0: (110 150 118 161 176 123 81 168 123 110 112 165 153 160 81 85 150 214 127 97 104 124 92)
1: (150 140 158 104 164 131 115 109 103 137 98 127 96 138 130 142 136 118 152 133 155 152 104)
2: (126 119 171 99 163 176 124 121 134 170 106 171 101 147 95 141 115 114 87 106 133 136 143)
3: (135 150 88 101 132 142 166 134 147 144 113 127 115 119 145 150 146 107 136 156 97 147 82)
4: (151 81 125 159 128 99 105 75 86 98 177 102 157 155 161 160 89 111 148 124 165 94 167)
5: (136 97 94 175 102 101 172 184 158 160 157 88 189 147 72 93 136 109 141 83 109 69 136)
6: (73 138 160 78 106 96 157 91 105 96 99 101 182 83 138 98 164 106 90 87 130 176 159)
7: (118 131 83 171 104 70 69 164 73 68 121 181 87 91 140 56 93 189 146 195 137 86 142)
8: (129 43 162 111 96 44 125 90 33 141 124 148 234 82 21 58 86 121 53 58 176 127 162)
9: (132 207 85 127 97 114 177 97 110 169 174 80 183 32 199 101 163 118 122 197 87 168 56)
10: (187 106 63 197 51 88 153 204 118 59 204 62 186 176 139 76 136 117 178 127 151 47 192)
11: (150 120 97 127 116 152 155 148 122 122 154 147 160 124 126 148 125 141 125 171 125 128 130)
12: (122 149 130 116 172 107 96 69 82 115 139 104 98 116 136 129 100 139 144 78 142 152 109)
13: (146 95 134 130 199 94 95 117 67 152 110 129 124 64 100 61 89 148 100 85 92 78 108)
14: (141 105 73 140 135 133 114 141 113 133 166 158 131 165 106 105 86 126 137 83 141 115 99)
15: (131 98 146 133 114 97 117 153 90 151 120 162 150 157 54 95 133 144 86 90 154 115 109)
16: (139 131 189 113 168 196 150 134 150 190 122 141 69 194 115 147 142 92 105 109 143 127 140)
17: (102 122 97 140 117 118 138 169 166 122 116 169 156 135 103 106 119 156 115 135 91 100 146)
18: (158 130 170 147 151 156 96 112 109 151 153 140 103 166 114 145 115 124 112 126 170 134 128)
19: (124 131 178 186 106 156 76 101 100 128 135 106 81 150 162 186 146 91 162 101 182 110 121)
20: (132 102 101 173 105 104 167 176 153 156 154 89 178 146 79 99 135 108 140 84 114 75 136)
21: (131 102 120 134 116 118 110 115 127 129 165 127 132 138 102 116 111 136 112 122 148 117 147)
22: (153 92 106 133 123 125 102 109 98 110 156 145 138 150 131 147 102 118 144 141 168 121 112)
23: (156 159 102 103 83 139 149 98 103 113 129 93 127 73 184 141 166 116 123 187 139 191 75)
24: (109 150 149 132 113 157 144 149 137 150 86 124 88 146 125 172 169 89 147 125 145 132 90)
25: (98 148 126 118 139 114 132 121 172 131 143 116 144 136 129 124 137 139 152 113 113 135 152)
26: (130 93 163 125 118 104 123 105 119 134 146 139 143 133 99 114 111 131 103 116 154 144 152)
27: (68 72 45 129 166 89 82 89 152 37 153 198 213 174 124 107 115 205 54 80 114 135 139)
28: (110 129 139 73 147 130 165 71 77 104 91 145 180 77 142 119 125 103 85 118 113 164 138)
29: (141 107 78 140 115 177 107 105 78 66 172 180 123 124 143 133 83 131 99 79 151 134 125)
30: (148 124 116 103 117 139 157 117 136 125 123 126 120 104 149 134 127 121 117 163 119 166 107)
31: (115 146 133 138 136 149 135 140 155 126 133 122 118 122 123 148 140 140 138 134 125 145 127)
32: (147 104 166 117 162 163 127 143 105 124 156 149 118 144 115 116 105 124 93 74 142 111 158)
33: (146 159 62 122 94 124 153 117 192 124 154 123 127 74 169 132 122 159 143 184 75 177 86)
34: (86 144 162 94 115 131 147 106 140 128 100 152 114 111 124 168 135 104 90 121 122 155 169)
35: (118 127 120 134 162 93 104 112 130 103 145 125 141 149 144 114 123 167 168 145 118 115 157)
36: (121 165 186 139 94 173 164 155 140 139 63 112 72 153 136 182 178 75 137 147 146 130 116)
37: (155 84 136 156 126 113 113 78 89 109 178 98 152 153 158 164 92 101 147 116 169 99 166)
38: (194 145 120 84 115 190 144 132 65 120 82 150 75 135 169 170 158 91 119 200 178 168 54)
39: (65 151 132 114 128 93 143 135 164 91 92 157 140 126 125 111 128 134 101 128 102 120 170)
40: (151 76 60 49 46 80 176 83 87 63 100 43 165 103 208 147 225 92 114 189 162 214 96)
41: (103 114 128 116 133 134 121 131 156 113 142 149 120 141 115 117 108 129 111 103 129 116 165)
42: (104 128 165 112 151 132 139 106 121 133 108 138 125 119 99 145 122 126 96 92 139 149 140)
43: (99 138 142 142 149 120 111 83 97 108 139 84 106 131 143 104 122 122 135 79 146 110 145)
44: (177 84 121 115 141 153 90 134 128 140 172 197 104 172 128 144 44 117 117 129 143 96 142)
45: (107 145 93 157 103 110 145 168 154 111 129 126 145 131 123 117 146 142 145 148 98 101 142)
46: (121 149 138 95 98 158 149 108 107 86 111 127 100 145 161 162 156 91 122 148 157 157 119)
47: (174 91 137 130 135 136 94 103 121 115 175 162 123 149 145 151 69 137 132 149 160 121 153)
48: (118 172 154 125 146 135 126 147 197 162 95 81 98 129 134 149 171 122 196 143 103 141 117)
49: (150 151 133 105 150 138 118 141 113 165 97 147 98 145 119 116 143 115 158 140 143 139 81)
50: (137 215 127 126 126 182 104 155 170 163 114 98 116 42 182 117 171 172 190 192 71 157 74)
51: (95 145 157 93 181 140 117 91 116 121 138 143 114 109 119 110 95 131 103 65 136 153 154)
52: (156 185 173 107 209 212 92 186 143 168 56 128 55 89 148 161 164 142 204 150 108 141 84)
53: (125 76 125 113 142 109 112 122 136 118 162 159 148 166 104 121 80 143 102 105 131 92 179)
54: (149 104 166 117 158 159 124 138 101 125 151 150 116 144 114 117 106 122 94 83 148 116 152)
55: (114 137 137 122 146 129 185 117 120 122 98 122 134 87 126 126 115 106 94 107 96 126 106)
56: (90 127 83 148 166 92 194 179 159 197 71 139 189 78 61 87 126 139 83 89 45 96 81)
57: (97 136 87 109 179 135 97 103 155 73 118 140 159 121 159 144 149 186 149 176 93 154 131)
58: (133 111 69 181 137 131 60 149 119 83 146 139 120 159 126 98 122 199 147 159 111 96 103)
59: (153 127 79 180 164 126 86 186 131 115 160 123 184 154 76 94 150 204 133 109 92 98 87)
60: (155 120 123 104 118 138 145 108 127 122 127 123 117 109 152 136 125 123 120 163 128 168 110)
61: (122 86 113 125 153 113 114 123 127 125 139 188 142 118 94 124 73 158 83 110 105 104 142)
62: (116 101 72 132 169 103 110 149 127 79 160 161 189 165 113 100 126 198 101 93 99 122 132)
63: (106 159 136 138 114 145 113 110 136 96 126 111 94 113 153 129 145 136 133 160 126 121 138)
64: (132 120 161 151 148 116 115 130 127 152 146 105 133 141 98 114 130 155 124 102 147 130 123)
65: (145 146 157 89 130 128 162 101 147 181 124 103 100 113 149 150 140 82 136 124 125 168 119)
66: (108 88 93 174 136 109 123 152 110 140 128 154 144 119 65 92 72 146 63 90 98 67 114)
67: (200 72 173 205 206 98 91 125 69 172 136 124 185 80 106 83 90 161 128 156 132 77 112)
68: (122 117 153 130 117 136 126 156 111 152 106 139 131 142 70 129 160 147 67 122 137 131 118)
69: (95 161 129 119 104 147 132 145 167 89 134 142 117 129 158 103 133 119 139 125 109 115 186)
70: (118 162 180 163 93 115 160 97 137 152 144 90 109 174 118 157 156 82 127 135 160 143 138)
71: (131 118 153 156 114 106 102 185 116 160 86 141 148 129 76 52 152 156 108 109 142 119 107)
72: (193 74 50 173 146 82 58 137 104 75 195 109 191 189 148 97 89 197 178 151 106 62 129)
73: (148 147 142 155 160 152 109 141 123 142 142 129 137 134 126 106 124 165 170 128 134 129 111)
74: (33 205 143 51 90 91 184 76 162 61 62 81 110 84 196 181 177 95 142 70 67 187 181)
75: (170 105 100 180 137 127 99 151 120 130 181 126 172 149 116 127 99 158 145 122 135 91 122)
76: (168 65 121 154 179 72 54 81 103 137 170 146 146 186 145 95 68 161 172 142 146 70 174)
77: (87 118 132 106 150 72 91 126 85 76 81 193 119 103 124 67 92 175 80 167 120 90 173)
78: (150 112 141 141 200 126 132 144 127 168 101 116 173 92 119 132 142 156 159 135 85 103 117)
79: (162 98 93 171 138 104 100 149 105 156 180 117 126 117 115 97 82 159 176 136 138 98 121)
80: (182 125 143 110 93 179 139 165 76 116 58 141 45 205 173 199 199 52 141 176 193 121 51)
81: (165 84 148 115 107 176 157 187 139 123 171 136 110 161 119 143 86 99 121 69 122 67 187)
82: (187 128 148 106 88 185 141 166 66 114 46 140 32 217 180 213 210 39 142 179 203 120 41)
83: (109 112 183 103 130 124 89 90 95 154 128 159 171 115 86 48 108 133 111 80 170 154 186)
84: (136 130 208 105 111 117 136 88 96 176 75 115 86 168 105 188 168 67 84 144 171 171 126)
85: (115 139 114 157 98 173 112 132 119 86 157 119 119 142 123 105 118 129 106 120 144 94 156)
86: (192 196 66 83 65 138 167 129 76 119 131 71 97 45 223 101 183 100 151 214 155 200 20)
87: (121 98 100 115 109 148 153 152 152 82 148 147 160 157 117 127 115 122 95 128 124 98 168)
88: (180 80 121 185 118 128 66 80 92 111 194 123 159 190 153 145 76 121 160 111 186 91 175)
89: (113 171 141 141 128 155 117 129 144 130 127 121 125 108 143 153 155 150 154 152 122 148 119)
90: (97 125 159 107 156 129 138 108 124 127 110 141 132 114 97 138 118 134 94 85 135 148 143)
91: (83 162 130 108 146 106 124 108 127 108 97 143 118 102 141 139 128 148 123 132 96 131 145)
92: (135 143 140 120 149 157 148 133 130 143 108 126 121 114 127 175 151 117 147 137 117 140 103)
93: (146 114 87 158 101 176 117 122 106 82 169 153 85 151 141 167 82 100 124 129 159 113 115)
94: (137 139 140 153 194 150 128 168 132 193 120 104 157 127 80 107 162 159 164 99 101 119 94)

(111 60 142 110 103 54 115 90 130 161 131 103 194 150 69 105 136 114 117 84 135 125 145) 26 21 15 64 53
(179 103 122 146 133 122 105 107 164 144 165 170 132 111 170 129 81 162 168 198 115 129 150) 47 35 11 79 60
(96 142 143 115 147 133 134 101 133 109 108 132 124 93 138 161 124 144 113 136 121 150 133) 91 31 42 90 34
(79 144 159 89 111 126 145 102 140 120 96 156 118 102 128 167 132 106 88 121 119 157 175) 34 42 90 91 39
(133 116 161 156 117 98 103 190 116 170 76 136 154 129 69 42 160 160 106 105 142 121 102) 71 15 68 64 0
(101 131 144 127 125 162 114 111 117 109 143 150 103 138 116 124 101 126 100 103 148 120 155) 41 54 85 21 32
(109 157 77 77 198 127 182 134 151 163 81 113 102 127 141 170 150 104 175 112 66 141 74) 3 92 48 65 49
(139 134 195 101 114 117 140 89 100 173 79 111 89 158 114 186 169 70 94 146 160 171 119) 84 65 70 1 24
(147 88 143 72 56 74 121 64 82 85 89 39 133 86 187 117 196 113 117 162 177 209 128) 40 23 6 60 46
(64 200 129 63 67 103 189 81 169 107 121 58 155 60 204 157 186 93 125 136 88 202 128) 74 6 23 65 9
(101 98 97 165 136 105 121 148 115 132 123 157 141 120 74 93 79 147 71 96 99 74 122) 66 61 17 15 53
(83 130 81 146 171 89 203 182 162 200 65 141 189 75 58 87 122 136 79 82 38 91 78) 56 66 55 17 94
(151 114 152 139 204 133 136 147 131 179 95 111 170 99 113 133 147 153 161 122 88 107 112) 78 94 73 92 64
(149 109 135 147 74 186 180 199 197 114 181 85 132 205 120 132 141 86 163 63 140 78 209) 81 20 87 5 69
(94 127 98 146 116 111 158 172 181 144 98 149 151 105 104 112 124 144 104 137 73 102 135) 17 45 39 25 31
(109 140 182 75 86 138 163 74 107 107 87 77 107 130 165 194 184 79 104 124 164 195 139) 46 84 34 65 70
(106 136 137 142 132 91 146 162 93 127 79 141 185 61 97 52 144 148 93 143 104 119 104) 71 55 17 68 39
(132 115 88 168 107 158 94 129 108 96 171 153 87 150 127 148 69 120 145 118 165 106 129) 93 22 29 85 14
(169 132 162 91 107 157 174 100 163 147 141 102 86 127 174 174 132 80 137 157 120 168 126) 65 60 30 46 92
(105 57 143 108 92 47 114 81 133 159 129 94 201 153 67 106 145 111 122 86 139 131 147) 26 21 15 64 53
(45 191 83 101 101 79 206 179 168 138 35 101 170 67 127 97 167 96 105 63 40 87 97) 56 55 39 45 17
(142 199 124 132 121 171 104 150 168 160 124 96 122 57 177 119 165 166 187 187 81 150 82) 50 89 33 48 3
(143 135 137 103 121 163 158 122 126 108 135 127 96 150 158 158 130 91 145 133 148 134 123) 46 60 92 30 31
(188 82 134 128 136 121 84 125 124 135 160 180 126 136 140 107 64 136 146 169 152 111 144) 47 44 22 21 79
(171 113 74 85 120 189 143 150 82 100 103 169 84 173 159 168 148 92 130 174 169 142 62) 38 80 46 49 93
(82 127 130 38 57 84 160 46 102 57 112 56 156 66 201 174 179 99 71 113 135 218 176) 6 74 40 28 23
(171 75 111 131 179 78 80 114 107 139 155 168 152 135 133 98 67 176 141 164 99 81 151) 76 79 61 35 53
(130 114 157 147 159 111 122 134 129 162 137 114 141 136 88 117 128 154 115 97 138 129 118) 64 26 21 42 68
(186 134 151 79 121 158 137 114 78 138 95 115 62 143 153 120 148 96 132 185 175 176 70) 38 1 49 60 46
(117 104 102 123 149 95 113 120 122 101 136 155 150 130 133 111 110 173 136 163 107 108 153) 35 17 21 61 41
(115 165 178 157 89 110 164 99 139 156 136 87 108 160 122 152 159 81 127 139 155 148 133) 70 65 24 36 31
(105 121 162 168 99 159 110 130 107 115 119 128 89 153 123 169 137 93 120 105 170 111 125) 19 24 18 85 70
(117 128 113 139 160 81 102 111 129 93 150 118 148 148 151 110 125 174 179 151 116 114 159) 35 25 57 73 45
(83 105 119 109 157 67 88 134 97 79 82 199 123 107 116 54 85 181 83 159 113 83 168) 77 61 7 39 17
(78 109 120 50 64 82 140 53 104 60 98 66 146 88 190 176 183 112 97 116 141 204 178) 6 40 74 46 28
(127 174 144 79 89 135 124 79 107 115 105 79 124 65 193 169 178 117 135 172 121 186 105) 23 60 46 30 89
(93 152 185 86 116 140 155 87 116 104 104 128 104 100 143 165 129 92 88 103 141 167 172) 34 42 90 46 51
(115 137 96 153 100 109 144 167 140 110 126 129 139 139 120 120 144 133 142 144 112 102 136) 45 17 31 11 25
(132 101 82 176 145 118 97 133 111 115 178 139 133 143 92 113 68 162 119 43 128 96 115) 14 75 66 21 61
(125 160 140 144 128 153 111 124 138 128 136 121 131 116 147 155 143 143 154 152 130 141 124) 89 31 63 92 73
(123 149 127 108 182 100 100 69 81 120 140 106 102 113 132 128 93 143 145 68 138 158 106) 12 43 51 1 90
(80 121 133 100 151 69 89 129 77 67 70 206 116 96 123 60 90 182 67 174 117 88 176) 77 7 39 61 91
(199 95 59 58 69 122 182 137 78 86 99 63 106 158 199 139 207 83 168 207 171 195 54) 40 23 86 38 46
(125 151 149 155 143 152 123 166 138 153 153 130 122 151 88 117 146 160 110 106 135 132 121) 64 31 73 68 18
(110 137 128 125 131 128 147 125 164 119 132 126 130 107 131 144 127 148 133 138 120 156 136) 31 25 89 30 60
(140 156 98 178 125 153 103 202 164 139 171 120 160 172 66 96 160 187 133 96 120 109 93) 59 0 75 94 73
(142 97 128 150 69 198 169 200 186 103 170 112 119 193 124 146 115 81 125 51 119 53 205) 81 87 85 20 41
(112 135 141 119 145 130 175 113 117 122 101 129 136 89 123 123 113 110 92 107 103 130 114) 55 42 90 91 28
(137 162 147 127 122 134 164 103 156 185 129 115 107 115 139 150 144 99 115 160 110 169 101) 65 30 3 92 60
(117 172 115 102 159 125 188 138 174 174 112 100 148 75 146 145 157 126 156 154 70 156 88) 3 92 48 30 65
(144 144 154 93 130 125 166 106 147 184 127 106 107 111 145 141 138 87 131 128 122 164 119) 65 30 92 60 3
(61 171 94 136 103 55 84 183 101 50 51 177 124 73 159 31 159 196 149 216 92 111 152) 7 77 39 45 91
(158 138 153 106 161 131 119 108 108 141 105 122 98 135 132 139 136 117 156 138 154 157 97) 1 49 92 60 65
(133 112 55 189 144 137 48 151 122 79 156 146 115 167 125 98 112 208 153 160 106 85 102) 58 59 75 72 79
(120 136 117 153 96 171 116 139 118 85 160 118 119 146 123 103 114 125 109 116 146 90 163) 85 21 41 87 69
(154 216 226 173 182 226 57 204 123 189 39 122 46 153 118 81 192 180 220 155 151 134 78) 52 49 48 73 94
(113 153 135 94 102 151 153 107 112 87 104 126 104 140 162 160 159 88 120 147 150 157 118) 46 60 30 63 24
(136 110 60 186 143 134 54 153 118 86 154 151 122 162 121 95 111 203 148 158 109 86 101) 58 59 75 79 72
(109 95 201 96 133 116 96 97 81 137 97 161 155 102 63 69 105 141 74 82 188 162 175) 83 26 90 42 15
(150 93 112 133 121 122 103 114 96 114 151 147 139 152 121 141 107 121 137 135 167 121 111) 22 21 47 14 26
(134 148 141 122 151 158 144 137 141 144 104 120 118 113 131 171 155 120 154 142 112 140 103) 92 31 89 3 24
(122 90 111 127 148 115 121 128 128 125 138 183 146 117 95 125 80 156 86 115 104 104 142) 61 53 41 66 21
(170 92 154 116 108 94 119 107 76 123 142 104 127 167 124 113 134 99 135 138 189 143 99) 22 26 1 21 18
(140 115 163 155 151 117 112 127 121 156 151 107 136 146 96 118 125 152 126 98 153 130 122) 64 21 26 73 18
(122 87 122 147 153 116 124 111 108 125 107 160 133 92 95 140 84 151 59 126 103 99 121) 61 66 90 55 42
(139 93 147 120 130 117 124 130 100 126 136 150 149 119 100 100 107 136 100 116 151 135 131) 26 21 54 64 15
(137 177 157 128 149 168 110 162 164 184 102 107 89 112 135 134 163 115 191 125 115 139 96) 48 92 49 89 24
(138 194 120 122 137 167 98 145 164 152 120 106 126 61 179 116 157 176 182 189 74 147 89) 50 89 33 48 3
(102 153 128 125 107 141 131 147 158 97 131 138 126 126 150 98 136 123 137 127 112 116 175) 69 41 25 45 63
(146 192 132 107 87 164 158 121 110 142 109 94 126 66 183 146 188 109 128 191 123 178 69) 23 30 3 60 89
(116 159 175 152 104 114 159 99 138 153 136 94 104 171 117 154 153 85 134 132 157 145 134) 70 24 65 31 36
(117 94 61 133 178 95 105 149 122 76 161 167 199 165 110 98 125 211 96 95 94 124 124) 62 27 59 0 61
(121 127 85 167 107 82 74 160 76 73 128 182 92 98 135 65 90 181 139 177 138 87 142) 7 58 77 79 35
(62 184 102 137 94 51 85 196 93 54 37 172 111 58 165 21 165 193 164 235 90 108 153) 7 77 45 39 91
(107 91 91 116 153 117 131 142 142 123 110 198 148 128 75 139 95 154 61 89 115 125 112) 61 66 17 90 41
(145 116 214 80 180 184 173 94 119 203 98 142 81 180 117 182 135 54 101 91 150 133 157) 16 2 84 65 42
(115 140 133 126 129 135 143 123 163 126 134 125 122 105 136 155 130 144 138 140 126 161 128) 31 89 30 25 92
(179 104 60 193 56 76 153 197 126 64 191 68 189 165 140 82 139 125 173 140 141 60 182) 10 20 5 45 75
(133 175 162 127 148 168 101 159 161 183 101 107 83 117 133 139 160 114 192 119 122 138 100) 48 24 49 92 89
(69 186 175 112 94 207 121 113 76 43 155 114 97 146 135 72 117 106 80 56 173 97 212) 85 43 69 32 51
(107 116 166 171 96 162 101 124 105 113 124 127 78 163 128 183 139 88 125 109 183 115 122) 19 18 24 93 70
(156 103 97 170 129 109 103 146 101 147 179 122 123 117 116 101 85 157 168 139 144 106 125) 79 75 21 73 14
(98 159 116 113 154 120 146 117 149 113 106 138 147 97 150 137 151 156 131 172 89 126 126) 91 89 57 31 63
(39 202 72 86 105 68 224 180 170 138 20 98 187 47 132 87 173 98 105 60 21 91 91) 56 55 39 6 45
(184 77 92 154 130 96 116 157 127 151 193 136 188 173 96 123 79 121 109 93 124 77 144) 75 53 14 21 20
(46 193 141 60 95 95 179 81 155 72 72 81 113 93 186 176 175 96 142 74 78 182 171) 74 6 34 91 39
(147 100 125 161 127 96 124 158 110 148 107 118 184 106 92 71 157 155 116 145 125 127 102) 71 64 15 68 78
(185 84 144 136 164 121 84 90 118 143 167 138 155 141 154 132 74 115 159 135 163 107 154) 47 37 22 4 88
(138 143 143 118 129 131 140 154 118 155 105 119 106 145 112 130 167 113 147 144 145 146 78) 49 24 92 1 31
(145 97 110 130 128 125 105 107 107 110 146 149 141 146 130 149 107 119 134 143 158 124 115) 22 21 47 11 26
(173 81 128 124 153 139 106 133 120 131 182 168 115 160 125 148 57 121 115 97 146 98 145) 44 47 53 54 32
(184 103 99 188 132 133 91 154 113 127 198 116 172 156 121 126 96 161 158 120 146 89 123) 75 79 14 22 73
(92 122 148 58 77 108 122 56 99 86 111 67 131 95 185 169 175 115 111 98 163 203 165) 6 46 34 28 60
(140 106 72 136 139 130 114 140 111 133 161 161 127 161 105 107 81 124 135 79 138 114 98) 14 21 22 75 79
(132 150 151 161 147 160 122 169 138 159 159 130 117 158 82 121 145 164 107 103 138 130 117) 64 73 68 31 18
(190 73 89 151 124 96 117 154 131 152 204 133 190 176 101 130 75 113 114 101 128 75 154) 75 53 14 21 20
(133 148 92 98 127 140 169 133 148 144 116 129 109 121 144 149 141 100 131 148 101 147 88) 3 30 92 60 31
(136 132 163 155 105 165 84 87 57 96 104 115 86 137 169 183 163 85 147 109 202 142 91) 19 46 1 24 18
(54 162 123 144 104 94 115 150 153 101 70 188 102 140 109 127 132 117 71 136 93 86 144) 39 17 91 41 45
(103 91 98 140 120 142 105 147 126 87 140 209 123 139 105 129 73 143 62 108 118 85 151) 61 53 41 87 66
(116 126 130 71 84 146 168 94 104 91 93 101 121 138 168 178 178 82 96 149 151 183 117) 46 60 30 23 34
(161 79 110 131 166 97 108 142 121 175 146 157 171 121 80 112 84 143 89 113 111 91 120) 61 66 53 21 15
(108 178 122 126 114 111 180 147 156 170 102 93 131 86 140 134 167 101 141 146 73 133 92) 3 92 48 55 65
(143 132 183 111 165 191 153 133 149 187 122 138 70 189 120 149 142 91 109 113 140 130 134) 16 2 18 24 65
(118 174 159 123 141 132 129 148 203 167 90 75 90 129 133 152 174 113 198 140 103 142 118) 48 89 24 92 31
(92 76 77 150 171 83 148 157 136 148 95 188 201 118 58 95 90 173 46 89 69 82 113) 66 56 61 17 62
(130 139 134 184 82 148 135 157 150 137 163 87 112 174 120 155 155 94 148 116 161 105 143) 70 85 31 24 19
(105 136 148 139 147 128 109 88 102 110 140 91 103 134 142 110 120 125 128 87 150 113 148) 43 12 64 21 51
(95 159 106 117 112 120 119 126 156 126 133 144 151 120 130 112 135 142 130 134 110 144 139) 25 31 91 45 89
(141 120 97 136 114 148 154 149 136 122 163 149 174 118 121 150 119 151 122 166 115 123 143) 11 87 45 31 17
(104 166 166 94 107 110 153 110 177 123 114 115 123 93 153 122 141 100 115 117 119 164 173) 34 25 69 65 91
(118 109 112 142 149 102 95 144 118 141 127 172 154 135 88 84 101 163 110 123 121 107 131) 61 17 21 15 66
(122 143 134 130 108 161 177 153 148 156 87 126 104 158 122 171 159 84 122 136 115 119 110) 24 36 92 3 31
(196 137 66 86 134 188 151 143 110 118 136 143 67 157 174 146 125 110 166 199 151 164 60) 38 3 60 30 49
(95 113 166 200 78 155 79 160 147 139 142 125 52 199 93 159 130 85 110 89 183 72 142) 19 18 85 70 24
(177 80 132 120 150 144 102 129 119 127 186 171 109 168 131 154 52 115 118 99 155 98 151) 44 47 54 53 32
(129 90 113 140 142 114 124 111 112 120 111 152 132 91 107 135 92 152 70 135 103 111 116) 61 21 55 66 90
(118 98 71 131 173 102 108 144 123 81 158 165 190 159 111 102 123 201 97 99 99 127 126) 62 27 61 0 59
(140 128 185 113 165 189 144 133 146 185 120 146 74 185 112 141 135 100 104 112 145 130 138) 16 2 18 54 32
(112 120 187 110 131 129 91 104 93 158 118 160 159 125 81 48 118 137 111 79 170 149 173) 83 26 90 15 51
(107 100 105 121 105 143 154 156 165 83 148 145 168 154 109 122 118 127 87 118 114 92 184) 87 41 17 53 85
(114 169 122 130 115 107 169 137 151 168 111 93 137 91 141 131 159 105 145 145 84 134 95) 3 92 89 31 65
(145 75 142 101 152 137 115 159 166 156 157 184 124 160 108 125 70 135 103 97 107 84 170) 53 44 61 41 32
(177 84 111 193 109 119 72 84 95 106 197 115 165 189 156 146 82 120 166 114 179 86 176) 88 4 37 47 22
(163 73 151 132 157 75 70 109 133 178 165 140 153 173 99 80 75 145 169 96 166 104 153) 76 53 79 21 64
(81 180 163 110 97 199 120 113 82 52 153 115 99 143 138 76 119 111 90 70 169 105 197) 85 43 69 32 54
(141 99 67 142 138 130 109 142 112 131 171 163 131 170 102 101 76 126 137 73 143 110 101) 14 75 21 22 79
(158 106 90 173 130 113 105 155 103 148 180 122 125 116 117 100 87 160 170 142 139 101 123) 79 75 73 21 14
(106 115 117 110 132 123 120 105 168 100 137 156 146 112 137 135 109 152 111 125 123 148 162) 41 25 91 21 31
(168 81 149 115 100 176 161 194 141 121 174 133 111 161 122 143 84 94 126 64 119 60 195) 81 32 54 87 41
(135 97 109 164 94 175 92 137 103 89 176 177 63 144 122 166 49 108 116 102 165 86 150) 93 44 29 47 85
(133 150 69 132 103 131 133 145 191 139 141 146 130 97 141 123 127 162 138 177 82 152 107) 33 3 45 30 11
(149 90 200 234 22 205 55 197 138 149 145 97 21 234 155 223 196 22 141 106 234 22 100) 19 80 82 36 24
(100 138 108 175 83 127 125 169 137 94 160 102 139 180 107 80 150 113 139 96 152 77 175) 85 45 20 87 21
(113 133 113 155 100 169 112 133 119 86 155 131 119 141 121 108 111 130 99 118 141 92 156) 85 41 21 87 69
(128 69 108 149 218 73 165 170 119 214 64 126 208 69 42 77 109 147 72 76 45 49 103) 56 13 66 78 94
(95 111 100 134 116 105 141 161 166 129 115 161 165 130 92 105 118 152 108 129 94 102 151) 17 45 39 41 87
(162 90 99 148 164 131 93 100 123 97 158 109 176 136 160 155 121 167 177 165 117 102 145) 35 75 22 4 47
(124 164 155 110 97 152 109 51 88 94 148 83 134 88 190 188 153 102 129 111 151 173 157) 46 63 23 60 43
(120 172 83 59 85 99 184 85 134 103 125 57 131 64 207 153 178 102 142 146 86 196 89) 23 9 3 33 30
(140 128 161 154 107 173 74 86 46 88 99 118 83 131 177 187 164 85 149 106 207 142 85) 19 46 1 24 18
(87 118 101 143 144 105 141 152 134 119 100 158 175 106 86 90 116 166 87 111 91 108 129) 17 66 61 39 62
(160 135 162 104 168 134 113 109 98 141 98 125 93 142 127 141 136 114 155 133 162 154 98) 1 49 92 18 60
(189 98 54 203 51 73 152 205 122 60 202 61 193 177 137 78 138 122 180 137 148 46 188) 10 5 20 72 75
(141 125 152 135 199 140 138 132 126 162 99 104 167 92 126 133 145 145 156 120 89 110 121) 78 94 92 73 31
(159 163 171 124 170 164 97 117 101 143 98 94 93 111 160 147 160 119 186 127 143 146 97) 1 92 49 89 73
(111 103 92 142 165 105 162 157 167 173 99 155 167 99 71 103 102 158 83 105 72 111 99) 56 17 66 61 55
(117 137 131 121 134 134 145 119 163 121 139 129 126 100 137 153 122 152 136 140 124 167 133) 31 89 30 60 25
(147 140 139 107 115 171 160 114 116 102 137 122 91 152 163 159 131 80 142 127 156 137 114) 46 60 92 30 1
(83 104 131 51 70 83 140 43 97 70 101 64 142 96 182 181 177 105 93 105 151 206 177) 6 40 28 46 74
(126 183 110 177 235 202 33 188 155 98 83 143 141 171 118 84 183 235 208 158 68 121 77) 0 59 58 73 94
(142 167 148 130 115 139 163 99 157 184 138 110 101 120 145 149 144 98 120 166 116 175 100) 65 30 60 3 92
(152 46 118 144 123 40 97 123 153 211 146 90 165 120 56 85 113 169 171 143 128 104 107) 79 64 21 20 75
(159 91 96 153 167 129 94 95 122 92 155 96 185 130 164 156 132 174 185 170 114 104 145) 35 75 57 4 22
(128 113 87 179 103 154 86 127 111 95 180 152 87 148 124 144 58 124 146 112 165 101 137) 93 22 85 29 14
(85 86 104 32 58 74 181 34 128 69 85 33 145 100 213 208 207 95 117 133 112 236 169) 40 74 6 23 46
(129 74 113 149 207 79 157 168 117 204 70 133 200 76 45 81 110 151 72 81 56 57 105) 56 66 13 78 94
(161 202 217 176 184 212 55 211 130 205 41 117 53 154 105 69 190 182 225 155 145 124 70) 52 49 94 73 48
(125 147 86 155 89 93 110 176 113 77 85 190 132 51 157 81 139 182 130 218 92 128 129) 7 45 77 17 91
(120 142 153 148 112 161 152 147 175 123 124 107 118 134 117 173 158 119 140 133 133 146 141) 31 89 92 24 25
(101 157 130 115 116 144 132 139 167 101 133 134 120 128 157 109 135 120 144 121 105 117 180) 69 25 41 63 31
(152 133 162 144 146 152 102 114 114 147 150 139 107 158 118 143 118 126 114 130 163 137 127) 18 64 54 1 21
(118 159 175 152 93 114 161 98 132 150 135 88 105 173 121 156 161 81 133 137 163 146 132) 70 24 65 36 46
(104 154 115 138 172 106 111 121 121 129 132 153 136 126 132 124 130 172 155 155 104 123 132) 35 91 73 25 31
(154 110 148 137 211 131 141 142 134 180 97 105 179 91 120 141 147 151 167 130 79 106 114) 78 94 92 73 64
(156 132 173 142 153 154 101 111 109 154 146 140 100 161 113 144 116 120 112 124 169 138 127) 18 54 1 64 2
(157 128 101 142 186 99 71 77 109 117 149 108 138 115 191 121 128 185 197 207 105 115 120) 35 57 73 58 79
